(in the rows, 128 means zero)
Each path is a new rotation, seen through one point. The rows after it are directions, each followed by how far the rotation turns it, in degrees a step (0 if it stays put).
Each turn is a multiple of 5 degrees from 10 to 175, or 0.
Each row of a path follows its step; steps can be skipped.

step 2: [129 134 126 125 127 114 121 134 125 129 128 119 129 128 129 126 127 128
 137 128 125 120 134 136 121 122 130 132 129 135 128 122 137 121 128]
step 3: [132 123 124 131 119 129 137 128 123 143 129 134 128 129 126 137 126 124
 121 125 127 131 122 135 129 135 124 121 122 123 130 136 125 130 132]
step 4: [128 137 138 121 127 129 130 120 129 117 127 131 121 127 130 129 135 135
 129 123 122 125 136 121 129 123 126 125 128 121 131 118 122 126 122]
step 6: [134 125 122 124 138 126 133 125 132 135 130 126 138 120 129 123 131 130
 131 127 124 123 132 136 115 126 123 121 127 122 130 133 121 123 129]
step 7: [130 142 130 128 125 135 127 128 119 129 117 125 119 137 128 129 124 128
 123 118 125 129 124 125 130 129 124 122 130 126 129 130 137 133 127]
step 8: [123 125 129 123 124 123 127 128 126 126 141 128 127 129 124 140 128 130
 134 130 126 133 132 129 124 124 128 133 125 134 133 118 127 113 137]
step 9: [136 122 138 133 122 123 133 127 125 139 123 128 129 117 128 124 133 125
 126 125 133 131 129 138 131 123 131 126 134 123 128 131 124 137 122]
step 12: [131 124 130 126 127 141 139 124 129 133 130 124 134 123 125 130 134 131
 133 122 130 133 129 131 124 127 131 122 127 123 124 125 126 129 146]
step 13: [131 130 133 130 134 128 123 132 119 125 125 125 121 125 126 126 124 126
 124 119 126 122 136 127 128 123 125 132 131 127 146 125 132 131 118]
Speeds:
[128 126 124 128 131 124 125 127 128 128 130 128 129 129 130 133 131 125
 126 127 127 129 126 129 128 129 128 130 129 129 131 126 129 130 128] -> 130
[128 129 127 130 128 128 129 128 130 127 124 126 127 128 130 126 130 126
 129 126 125 128 128 126 129 126 127 127 128 126 127 123 127 132 131] -> 130
[127 132 127 129 128 126 130 128 127 126 129 128 129 129 129 129 128 129
 132 130 129 133 127 125 130 126 127 128 130 130 128 126 130 126 125] -> 115

step 0: [133 126 122 125 136 133 121 134 132 125 139 127 124 136 131 125 136 135
 131 138 128 121 133 131 132 123 123 133 127 119 133 141 139 130 129]
step 2: [120 125 122 125 137 126 133 127 133 131 121 137 127 132 129 133 129 129
 126 131 124 127 123 120 131 128 140 118 124 126 133 145 122 126 136]
step 5: [125 122 126 127 121 130 136 128 125 138 132 138 127 131 134 129 128 122
 118 137 136 121 123 121 116 130 134 131 129 130 132 126 129 120 117]
step 6: [119 128 125 134 138 119 129 124 121 130 136 124 128 122 122 130 119 118
 122 135 119 127 134 122 123 132 130 128 114 123 125 128 132 128 131]
step 7: [132 136 119 131 131 132 130 122 135 119 129 133 127 132 129 124 127 134
 127 130 124 115 137 125 126 130 128 125 129 132 122 126 147 134 119]
step 8: [124 128 129 122 131 128 120 121 129 117 136 133 116 129 137 135 121 133
 117 128 126 127 125 126 125 127 131 131 132 120 133 115 121 133 126]
step 10: [122 121 116 128 137 132 128 126 122 126 118 119 129 116 135 130 131 132
 121 132 127 126 126 137 133 121 127 125 118 135 127 121 134 133 126]
step 11: [129 137 118 122 122 126 125 115 118 126 124 134 129 124 123 117 132 132
 123 129 129 120 124 130 132 132 127 138 138 126 131 130 128 138 136]
step 12: [133 122 127 127 122 126 134 127 130 133 132 134 128 115 140 130 139 126
 121 131 122 128 125 136 130 135 131 128 133 112 134 127 129 121 121]
Speeds:
[127 124 125 130 129 128 131 128 127 130 127 129 127 127 126 130 126 126
 128 129 127 131 129 125 131 126 130 127 129 132 128 127 127 125 128] -> 95
